In the data rows, zero lies at 4.5, halfway between 4 and 5.
In each game, the first row plays the second. By how much does the first row win? 20 means about a draw, 40 a big win and 0 a big loss. Wins can go round in a circle. Each row has two weighted sums of its numbers, A and B, taken from their middle values. A row wins by its A times the other's B, less its B times the other's A.
[5 6 4 3 5 4 5 7 4 3 7 6 7 2 3 4 2 6 2 6]
[6 3 4 3 2 7 5 6 5 2 7 5 3 4 4 5 3 6 7 2] ~ 23
[3 5 4 6 2 3 2 5 2 3 4 7 7 5 4 6 6 3 5 7]
[7 3 4 5 4 7 6 4 3 6 5 6 5 7 2 2 2 3 6 4] ~ 10
[5 2 7 6 5 3 6 2 7 4 6 5 4 3 7 2 4 3 5 3]
[7 5 7 6 5 3 6 2 4 3 5 6 4 3 4 3 6 2 2 7] ~ 19
[2 6 4 5 5 6 4 5 3 7 3 4 2 7 6 7 6 2 4 3]
[4 4 4 4 5 7 3 2 6 6 3 2 6 5 7 6 5 3 2 7] ~ 5
[2 2 4 7 5 6 5 4 3 4 7 6 2 3 3 5 7 3 5 6]
[5 5 7 6 2 4 7 6 4 4 2 6 2 3 7 5 3 6 3 3] ~ 4
[2 7 4 3 6 3 3 2 7 3 5 4 2 5 6 6 5 7 5 4]
[7 6 6 5 5 2 4 4 6 2 3 4 7 3 5 5 7 4 2 3] ~ 23
[6 7 5 6 2 4 5 4 3 2 6 4 7 3 5 2 3 6 7 3]
[3 4 2 4 7 3 2 7 5 6 2 6 5 4 5 7 6 3 3 5] ~ 20
[5 5 4 5 7 5 2 4 4 2 6 6 7 3 7 3 4 2 6 3]
[5 4 7 5 7 6 2 2 3 4 6 6 7 4 5 3 6 3 3 2] ~ 14
[3 3 3 2 6 5 4 6 6 5 4 7 3 2 4 6 5 2 7 7]
[5 2 6 6 4 3 7 5 5 4 7 3 2 3 6 2 4 7 6 3] ~ 8
[4 6 3 5 2 5 2 5 4 7 6 2 3 5 7 7 6 4 3 3]
[4 2 6 4 7 7 6 5 2 2 6 5 5 3 3 7 3 4 6 3] ~ 18
[2 7 3 3 6 3 4 2 7 3 4 5 2 5 6 5 6 7 5 4]
[2 2 4 5 6 7 6 7 7 5 3 5 6 2 5 4 3 3 4 3] ~ 28
[3 6 5 5 4 3 3 2 4 4 6 2 2 5 3 7 7 6 7 5]
[4 2 7 6 5 3 7 3 7 5 6 4 4 2 6 3 6 3 5 2] ~ 20
[7 6 6 2 5 4 3 6 6 7 3 2 5 3 4 5 2 3 7 4]
[3 4 5 6 2 2 5 4 4 6 3 6 5 7 2 3 3 7 6 7] ~ 16
[5 2 4 4 2 7 7 6 5 2 4 7 3 4 6 5 3 5 3 6]
[2 7 6 4 6 3 2 2 3 4 6 3 3 7 5 6 4 7 5 5] ~ 17
[6 2 4 3 7 6 2 7 5 5 2 5 4 6 3 7 4 3 5 4]
[5 5 2 7 4 6 4 3 3 5 7 5 2 2 3 4 6 3 6 7] ~ 25
[2 3 7 6 7 5 2 4 2 4 4 3 3 6 5 5 7 6 4 6]
[6 3 7 4 5 6 4 4 6 3 3 2 5 3 2 7 6 5 2 7] ~ 22
[6 5 6 6 2 4 7 4 5 3 7 2 3 3 5 2 4 7 6 3]
[5 7 4 5 2 3 3 6 3 2 5 7 6 3 4 5 7 2 4 6] ~ 20
[2 7 2 4 6 2 4 7 3 6 3 5 3 7 4 6 5 5 3 5]
[4 7 3 5 3 6 2 5 2 6 5 3 2 6 6 7 7 3 4 4] ~ 4
[3 6 2 7 2 4 6 5 4 6 6 3 5 5 3 2 7 4 7 3]
[3 6 4 5 3 7 6 5 5 2 3 7 6 5 7 2 2 4 4 3] ~ 14
[3 3 4 4 2 6 3 5 5 7 6 7 7 6 2 2 3 5 5 4]
[6 5 4 2 3 3 7 7 4 3 4 5 2 2 7 6 3 5 5 6] ~ 12
[6 6 3 3 6 4 2 6 2 5 3 5 7 4 3 7 4 5 2 6]
[3 7 5 4 4 4 6 5 7 7 2 4 5 6 3 6 2 2 5 3] ~ 22
[6 3 7 4 6 5 4 5 6 3 3 2 5 3 2 7 6 4 2 7]
[5 2 4 5 2 7 6 6 4 2 3 7 3 4 6 5 3 5 3 7] ~ 23
[3 5 4 2 2 4 2 7 3 6 5 6 5 3 7 4 7 5 3 6]
[5 6 2 5 3 7 3 6 6 4 4 7 5 3 7 3 2 4 5 2] ~ 17
[6 4 6 5 5 2 2 3 7 3 4 2 5 4 3 5 7 7 6 3]
[3 3 6 2 4 3 5 5 2 7 3 2 7 4 4 5 6 7 6 5] ~ 7
[7 5 4 6 4 6 3 2 2 6 7 5 4 5 3 3 2 3 5 7]
[3 6 6 4 4 2 4 2 5 2 7 3 3 7 5 5 6 7 6 3] ~ 26
[7 6 5 5 6 3 3 2 4 2 6 7 5 4 7 3 3 2 5 4]
[5 2 3 5 4 6 7 2 3 6 6 2 4 7 4 7 3 6 5 4] ~ 19
[2 2 6 5 6 7 7 5 3 2 6 5 4 3 4 7 4 4 6 3]
[2 7 3 4 6 2 4 6 3 5 2 5 5 6 4 7 6 3 3 6] ~ 15
[2 3 7 3 3 6 6 7 2 7 2 4 3 6 5 4 5 4 5 6]
[4 3 5 6 2 2 6 4 4 5 3 5 5 6 2 3 4 7 7 7] ~ 23
[3 4 5 3 4 6 3 2 5 6 2 3 5 7 6 7 7 4 2 6]
[2 3 7 4 7 3 3 5 4 4 2 5 3 5 6 6 5 7 2 6] ~ 24
[6 6 6 3 2 2 3 7 5 4 2 4 3 3 7 6 4 5 7 5]
[2 4 4 4 3 6 3 6 5 7 7 6 7 5 2 2 3 6 4 5] ~ 16
[5 5 7 4 6 3 7 2 5 4 4 3 6 6 3 7 2 5 2 3]
[7 2 4 6 7 5 5 5 3 4 2 6 4 2 5 3 4 7 6 3] ~ 21
[6 4 3 4 7 2 7 7 4 6 5 2 3 5 3 6 3 5 2 5]
[6 2 2 2 3 3 3 7 7 5 4 4 4 7 6 5 6 5 3 6] ~ 19
[3 2 4 4 6 6 6 7 7 6 3 5 7 2 5 5 2 4 4 3]
[3 4 3 4 5 7 7 3 2 6 6 2 7 5 2 3 5 6 4 5] ~ 29
[7 6 6 5 5 3 3 2 6 2 6 7 5 4 7 3 2 3 4 4]
[6 6 4 4 2 5 2 6 5 4 7 5 7 7 3 3 4 6 2 3] ~ 27
[7 3 5 6 7 4 6 5 3 4 3 4 2 2 6 2 5 7 6 3]
[3 7 4 6 7 7 6 4 3 6 3 5 2 5 2 4 2 3 5 5] ~ 21
[3 7 5 5 4 3 3 2 4 4 6 2 2 5 3 7 6 6 7 5]
[5 4 6 4 7 3 7 2 6 5 3 3 6 6 2 7 4 5 2 3] ~ 29
[2 4 6 5 6 3 3 5 7 7 4 5 5 4 3 2 3 2 6 7]
[7 4 2 7 5 3 2 3 4 7 4 6 5 6 5 2 3 3 6 5] ~ 28
[7 5 7 6 2 3 7 2 3 4 5 6 6 3 4 3 5 2 4 6]
[3 3 6 4 6 7 7 7 2 4 6 5 2 3 5 4 5 2 4 6] ~ 21
[2 4 5 4 2 6 3 6 5 7 7 6 7 6 2 3 4 5 4 3]
[6 3 3 5 2 5 6 2 4 7 4 5 2 6 7 3 5 4 7 3] ~ 14
[2 5 6 5 6 4 3 6 7 6 4 3 4 5 3 2 3 2 7 7]
[7 4 4 3 2 7 4 6 6 2 7 5 5 4 3 5 3 6 5 2] ~ 14
[3 2 2 5 5 4 6 3 2 6 7 4 7 7 5 6 4 6 4 3]
[6 2 5 4 3 7 7 6 4 2 7 5 3 3 4 6 2 5 6 3] ~ 20
[7 5 6 5 4 3 4 4 6 3 2 5 7 2 6 6 7 3 2 4]
[6 4 6 5 7 6 6 5 2 3 3 3 7 2 4 7 5 2 3 4] ~ 13
[5 2 6 5 4 4 5 6 7 6 2 3 2 3 5 3 4 7 3 6]
[6 4 2 4 6 2 2 7 7 5 5 3 4 7 4 5 3 6 6 3] ~ 20
[5 2 7 3 5 7 6 6 6 3 4 2 2 4 3 4 4 5 6 7]
[6 5 2 3 7 2 2 7 6 5 4 3 4 7 4 5 4 6 6 3] ~ 21
[2 3 2 4 4 5 7 3 2 6 6 6 6 7 5 7 4 5 4 3]
[3 2 5 6 3 3 2 7 6 7 6 4 3 5 4 4 7 5 2 5] ~ 20
[3 6 4 2 2 4 3 7 3 5 6 6 5 3 7 4 7 5 2 6]
[4 4 4 6 6 2 2 5 3 5 4 7 6 5 3 2 3 5 7 7] ~ 27
[4 2 5 6 3 2 2 7 6 7 6 3 4 5 4 3 7 5 3 6]
[3 5 4 6 7 7 6 5 4 7 2 3 2 3 4 6 2 5 3 6] ~ 17
[2 3 7 6 7 6 2 3 2 4 5 3 3 6 5 4 7 5 4 6]
[7 3 3 6 4 4 7 2 2 4 5 6 7 5 6 2 6 5 3 3] ~ 22
[3 5 4 4 5 3 4 3 2 7 6 4 7 6 2 7 5 6 6 2]
[6 3 5 6 7 6 3 5 3 4 4 4 5 2 7 2 5 3 7 2] ~ 27
[4 6 5 6 4 3 3 2 5 4 7 2 3 6 2 7 7 6 5 4]
[6 2 6 5 7 6 4 5 7 3 3 2 2 4 3 6 3 5 4 7] ~ 10
[3 2 3 2 6 4 3 4 7 5 3 6 5 5 4 6 7 2 6 7]
[7 2 5 3 7 4 5 6 6 6 3 2 4 5 4 5 3 2 7 3] ~ 13
[7 3 5 2 7 5 4 6 6 5 3 3 3 6 2 6 4 2 6 4]
[3 3 3 5 2 6 5 3 2 7 5 4 6 6 5 7 4 7 2 4] ~ 18
[6 7 4 5 2 2 3 7 2 3 5 7 6 3 4 5 6 3 4 6]
[3 2 5 3 2 5 3 7 2 6 4 4 4 6 3 7 6 6 5 7] ~ 21
[3 3 4 2 7 5 6 7 3 5 2 6 5 5 4 7 2 4 3 6]
[5 2 6 6 4 3 7 5 5 4 6 3 2 3 7 2 4 7 6 3] ~ 15
[2 7 6 5 5 7 5 6 6 7 2 3 2 3 6 3 4 4 4 3]
[3 2 7 4 7 3 2 4 6 3 3 5 5 4 5 6 6 7 2 6] ~ 18
[5 7 3 7 4 6 4 2 2 5 6 5 2 3 3 4 5 3 6 7]
[2 7 6 5 6 7 5 6 5 7 2 4 2 4 6 3 4 3 4 3] ~ 24
[5 7 4 2 4 5 6 7 3 3 6 5 7 2 4 3 4 5 2 6]
[4 5 3 4 6 7 6 5 5 2 2 7 6 3 7 3 2 4 5 3] ~ 20
[2 2 7 3 6 7 5 5 5 3 5 6 3 2 4 4 4 3 7 6]
[3 6 6 5 4 4 4 5 7 7 3 2 5 5 3 3 2 2 7 6] ~ 22
[2 7 4 3 6 3 3 2 7 3 5 4 2 5 6 6 6 7 5 4]
[7 4 3 4 5 3 2 6 5 6 2 6 7 2 4 5 7 3 3 5] ~ 17
[5 6 7 4 4 2 5 3 5 3 2 2 6 5 3 7 6 7 3 4]
[7 5 4 2 3 3 5 6 5 3 4 5 3 2 7 4 2 6 6 7] ~ 12
[3 2 5 3 2 5 3 7 3 5 4 4 4 6 2 7 6 6 6 7]
[3 2 6 4 7 3 2 4 7 4 4 5 5 3 5 6 6 7 2 6] ~ 27
[6 3 7 6 2 4 5 5 7 4 6 3 3 2 6 2 4 5 7 3]
[7 4 4 3 2 7 5 6 7 2 6 6 5 4 2 5 3 5 4 3] ~ 19
[6 3 5 6 6 3 7 5 4 4 4 3 2 2 7 2 5 7 6 3]
[7 6 2 4 5 4 5 6 6 3 6 5 7 2 2 4 3 4 3 6] ~ 21
[3 2 6 4 6 7 7 5 2 2 6 5 4 3 4 7 3 5 6 3]
[5 4 6 6 2 4 7 4 6 3 7 3 2 3 5 2 5 7 6 3] ~ 13
[5 4 6 5 7 3 5 2 6 3 2 2 6 6 4 7 7 3 4 3]
[5 2 6 4 7 7 6 6 2 2 4 5 5 3 3 7 4 4 5 3] ~ 11
[4 6 2 5 6 5 3 3 3 6 6 5 4 7 4 7 7 2 2 3]
[3 6 3 5 6 7 6 2 3 7 4 3 5 6 2 2 4 7 5 4] ~ 24
[5 7 5 6 3 3 2 2 4 5 6 2 4 6 4 7 7 3 3 6]
[7 7 7 6 2 4 6 4 6 3 6 4 5 2 4 2 3 5 5 3] ~ 33
[6 5 4 5 4 2 5 7 6 6 7 2 3 2 3 3 6 3 7 4]
[3 2 5 2 6 3 3 4 7 4 4 6 6 5 4 7 5 6 2 7] ~ 27
[4 3 7 6 2 6 5 7 7 6 2 2 3 4 6 3 3 5 4 5]
[6 4 3 5 7 6 2 4 5 3 5 5 7 4 6 3 3 2 7 2] ~ 19
[6 6 7 5 3 6 7 2 7 4 6 4 3 5 4 5 2 2 3 3]
[7 2 4 6 7 4 5 5 2 4 3 5 3 2 6 3 5 7 6 3] ~ 18
[3 6 7 5 6 6 5 2 3 4 6 5 7 7 4 3 4 2 2 3]
[5 2 7 2 6 3 4 3 3 3 6 5 7 6 5 6 4 4 2 7] ~ 28
[7 6 4 3 4 2 3 6 7 5 2 3 2 4 5 5 3 6 7 6]
[6 4 2 7 4 2 5 2 3 7 6 7 4 5 3 3 5 3 6 6] ~ 19
[2 7 4 4 4 3 5 2 7 3 4 5 2 6 5 5 7 6 6 3]
[6 7 3 4 4 4 5 7 5 3 6 5 7 2 2 4 2 5 3 6] ~ 26
[2 4 3 4 4 3 2 7 7 6 6 5 5 6 5 4 7 5 2 3]
[6 4 2 5 4 6 4 3 3 7 3 7 2 6 5 2 5 6 7 3] ~ 19
[4 3 7 5 7 6 7 2 6 5 4 4 5 6 3 3 3 2 6 2]
[6 2 2 2 3 3 4 7 7 4 3 4 5 7 6 5 5 6 3 6] ~ 23
[7 5 4 3 4 3 2 6 6 6 2 5 7 3 2 5 7 4 4 6]
[6 4 2 4 3 6 7 6 7 2 5 5 6 3 4 5 2 4 3 6] ~ 20
[2 5 7 3 2 7 7 6 3 4 6 3 2 3 5 5 6 4 4 6]
[3 6 6 6 3 5 4 4 5 4 2 3 2 7 2 6 7 3 5 7] ~ 22
[4 7 4 5 3 7 6 5 3 2 3 7 6 4 6 3 2 5 5 2]
[2 4 4 6 7 3 2 6 7 7 5 6 5 4 3 2 4 3 6 5] ~ 34
[6 7 4 5 2 6 3 5 3 2 4 6 7 3 6 3 2 5 7 4]
[5 4 6 6 2 4 7 4 6 3 7 3 2 3 5 2 5 7 6 3] ~ 23
[7 3 2 5 4 5 7 2 2 3 6 6 5 7 4 3 6 6 4 3]
[3 3 3 2 6 5 2 5 7 5 4 6 4 3 4 6 5 2 7 7] ~ 24
[4 6 5 5 5 4 3 6 7 7 2 2 3 6 4 3 3 2 7 6]
[6 6 5 5 6 4 2 4 3 2 7 6 7 3 7 3 4 2 5 4] ~ 22
[6 2 6 7 5 4 4 6 5 4 5 3 3 2 7 2 6 3 7 3]
[2 5 4 7 6 4 3 4 3 3 5 3 7 6 6 7 6 2 2 5] ~ 27
[3 5 4 4 4 6 3 2 6 2 7 5 7 7 6 2 5 6 3 4]
[5 6 2 5 3 7 3 5 5 3 4 7 6 2 7 3 2 4 6 4] ~ 21
[4 5 2 5 6 7 6 5 5 2 2 6 7 3 7 3 3 4 4 3]
[3 7 3 5 6 5 4 5 2 7 4 3 2 6 6 7 6 2 4 3] ~ 20
[5 2 6 7 6 3 6 2 7 4 5 6 3 3 7 2 5 3 4 4]
[3 6 4 5 7 7 6 5 3 7 2 3 2 5 3 5 2 4 4 6] ~ 21
[3 3 3 7 6 4 7 4 6 2 5 6 6 7 2 5 2 3 4 5]
[4 4 5 6 4 7 5 6 4 6 2 3 2 2 6 7 3 5 3 7] ~ 17
[4 2 6 6 6 3 7 3 7 5 4 5 4 2 6 3 7 2 5 3]
[3 2 6 2 5 3 3 3 6 4 5 6 7 5 4 7 4 6 2 7] ~ 26
[3 6 5 2 4 4 7 7 3 3 6 5 7 2 5 3 4 6 2 6]
[6 7 4 4 2 5 2 6 5 4 6 5 7 7 3 3 4 6 2 3] ~ 10
[2 7 5 3 7 3 3 2 5 4 6 3 2 6 6 6 4 7 5 4]
[4 2 5 6 2 7 5 6 4 3 3 5 2 4 6 6 3 6 3 7] ~ 19
[5 2 3 4 3 5 6 2 4 7 6 3 3 7 6 5 4 6 7 2]
[6 4 2 4 2 7 5 6 5 6 6 3 4 3 5 7 2 7 3 3] ~ 21
[3 3 3 5 2 6 7 4 2 7 4 5 6 6 4 7 4 6 2 5]
[6 5 3 2 3 3 6 6 7 4 4 5 3 2 6 4 2 7 5 7] ~ 18
[6 7 5 5 6 3 2 2 7 3 3 2 6 4 5 6 7 4 4 3]
[3 6 4 6 7 7 6 5 3 7 2 4 2 5 3 5 2 4 3 6] ~ 32
[4 2 6 6 6 3 7 3 7 5 5 5 4 2 7 3 6 2 4 3]
[2 3 5 7 2 6 4 5 4 2 7 5 3 3 3 6 6 5 4 7] ~ 23
[5 4 7 6 6 7 2 2 3 4 6 6 7 5 5 3 4 2 3 3]
[5 7 4 4 3 4 7 3 6 2 4 2 5 7 2 5 6 3 5 6] ~ 24
[5 3 4 4 3 7 6 6 4 2 7 5 2 3 5 6 3 6 7 2]
[5 2 4 7 5 7 3 2 4 6 6 6 4 7 3 3 2 3 6 5] ~ 24
[2 4 6 5 4 7 7 6 7 5 2 6 4 3 5 3 3 3 6 2]
[3 3 6 4 7 7 6 5 2 2 6 5 5 2 4 7 3 4 6 3] ~ 37
[6 7 7 4 2 6 6 5 3 3 4 6 7 3 5 2 2 5 4 3]
[7 4 2 4 7 2 5 7 5 6 5 2 3 5 3 6 3 6 4 3] ~ 17
[6 5 4 2 3 3 6 7 4 3 4 5 2 2 7 5 3 5 6 7]
[2 2 3 5 4 5 6 3 2 6 7 4 6 7 5 7 4 6 3 3] ~ 21
[6 4 3 5 5 7 7 4 3 6 4 6 4 7 2 2 2 3 6 5]
[6 3 3 4 2 7 6 5 7 2 6 7 3 4 5 5 3 4 2 6] ~ 15
[7 2 3 6 7 6 3 5 4 4 5 5 6 3 6 3 4 2 7 2]
[7 5 4 4 5 7 7 2 6 3 6 3 5 2 6 3 3 4 2 6] ~ 31
[6 6 6 3 3 2 2 7 5 4 2 3 3 4 7 6 4 5 7 5]
[6 5 3 4 7 3 7 7 4 6 5 2 3 5 2 6 4 5 2 3] ~ 36
[7 6 4 5 4 2 7 7 3 5 6 5 3 2 3 3 6 4 2 6]
[6 2 6 7 3 5 5 5 6 4 6 3 3 2 7 2 4 4 7 3] ~ 23
[4 7 7 4 6 3 7 2 5 5 4 3 5 5 2 6 3 6 2 4]
[4 7 4 3 4 2 3 5 7 6 2 6 2 6 3 5 3 5 5 7] ~ 18
[4 5 4 5 7 7 7 4 3 6 3 6 2 6 2 3 2 3 5 5]
[7 6 4 3 2 6 2 6 5 3 7 5 7 5 3 4 4 6 3 2] ~ 17
[7 5 7 6 4 3 7 2 3 4 5 6 6 3 4 3 5 2 2 6]
[4 3 7 6 5 4 7 6 4 5 2 7 2 2 6 5 3 6 3 3] ~ 21
[5 5 3 5 2 6 3 6 3 6 6 2 2 4 7 7 4 7 3 4]
[4 5 4 3 7 5 6 7 2 4 2 5 6 2 4 7 3 5 3 6] ~ 20
[3 7 5 5 2 7 6 5 3 2 3 7 6 4 6 3 2 5 4 4]
[5 6 7 3 3 4 2 5 3 7 3 2 6 2 4 5 7 6 5 4] ~ 20
[2 5 3 7 6 4 5 3 2 4 7 3 7 6 3 4 6 5 6 2]
[3 2 5 7 6 3 6 5 3 4 6 6 7 7 2 4 5 4 2 3] ~ 12
[5 7 4 4 3 3 7 3 6 2 4 2 5 7 2 5 6 3 5 6]
[3 6 2 4 6 5 4 3 2 7 6 5 5 6 3 7 7 3 4 2] ~ 22
[5 2 4 6 5 7 3 2 4 6 7 6 4 7 3 2 3 4 6 5]
[4 2 2 4 4 6 6 2 3 3 7 6 5 7 4 3 6 7 5 5] ~ 20
[6 7 7 5 4 6 7 2 6 4 6 4 3 3 5 5 3 2 2 3]
[6 3 3 4 2 5 6 2 3 7 4 5 2 6 7 4 5 5 7 3] ~ 15
[2 6 2 7 2 4 5 4 3 4 6 7 5 3 5 6 4 5 7 3]
[2 3 7 4 7 3 3 4 5 4 2 5 5 3 5 6 6 7 2 6] ~ 19
[7 6 2 4 4 5 6 6 7 2 6 4 7 2 3 5 3 4 3 5]
[4 4 5 4 2 5 2 6 6 5 7 5 7 7 2 3 4 6 3 3] ~ 21
[2 7 2 7 6 5 6 5 4 5 6 3 6 4 4 2 7 3 3 3]
[7 4 7 6 2 4 5 5 7 3 6 4 3 2 6 2 3 5 6 3] ~ 16
[6 7 4 6 3 3 7 2 6 5 5 5 5 4 2 3 7 4 2 3]
[6 5 6 5 6 2 3 2 7 4 3 2 7 5 4 6 7 3 4 3] ~ 2
[3 7 6 4 5 3 2 2 3 4 7 3 2 6 4 6 5 7 6 5]
[5 2 3 4 2 7 6 5 6 2 4 7 3 4 5 6 3 5 3 7] ~ 20
[3 2 4 6 3 3 4 6 7 7 6 4 7 5 5 2 4 2 6 5]
[4 3 2 4 6 3 3 6 5 6 2 7 5 3 5 7 7 4 2 5] ~ 14
[3 6 4 2 3 4 5 7 2 4 7 5 5 3 6 3 7 5 2 6]
[7 4 2 4 3 6 7 6 7 2 5 5 6 3 4 5 2 4 3 6] ~ 20
[3 7 7 4 4 3 2 5 5 4 2 6 3 7 5 5 2 6 4 6]
[4 5 4 5 7 7 7 4 3 6 4 6 3 6 2 2 2 3 5 6] ~ 28
[7 3 5 6 6 2 2 6 4 5 4 6 3 4 3 2 3 5 7 7]
[4 4 3 2 2 3 2 7 6 6 4 4 5 5 7 5 7 6 3 6] ~ 23
[3 6 5 5 4 3 2 2 5 4 6 2 3 5 3 7 7 6 7 4]
[4 5 4 6 6 2 2 4 3 5 4 7 7 6 3 2 3 5 6 7] ~ 9
[5 5 6 6 4 2 7 2 4 3 4 6 3 5 3 2 7 5 3 7]
[3 5 5 6 3 2 4 4 3 6 4 5 6 7 2 3 2 7 6 7] ~ 22
[2 4 4 7 6 4 6 5 3 3 5 6 7 7 2 5 6 3 2 3]
[3 5 7 3 4 7 3 2 6 6 3 2 7 5 6 4 4 6 2 5] ~ 21
[4 7 3 5 7 6 5 2 3 6 3 5 4 6 2 2 4 7 6 3]
[3 5 4 2 2 4 3 7 3 5 6 6 5 3 7 4 7 5 2 6] ~ 21
[4 2 7 3 5 7 6 6 3 3 6 2 2 3 5 4 6 4 5 7]
[7 5 7 6 2 3 5 3 4 3 2 5 7 2 4 6 6 3 5 4] ~ 33
[2 2 6 4 6 7 7 5 3 3 7 5 4 2 5 6 4 4 6 3]
[6 6 3 4 7 2 5 7 2 6 4 4 2 7 3 6 4 5 3 5] ~ 5
[4 6 5 6 3 3 3 2 5 4 7 2 3 5 2 6 7 7 5 4]
[3 7 6 4 5 3 3 2 4 4 6 2 2 5 3 7 5 7 6 5] ~ 16
[6 2 7 4 7 6 4 5 6 3 5 2 3 3 3 5 2 4 5 7]
[6 5 7 4 2 2 5 3 6 3 2 3 6 4 3 7 6 7 5 4] ~ 36
[3 2 5 3 6 3 2 4 7 4 5 6 6 3 4 7 5 6 2 7]
[3 6 5 5 4 3 3 2 5 4 6 2 2 5 3 7 7 7 6 4] ~ 28
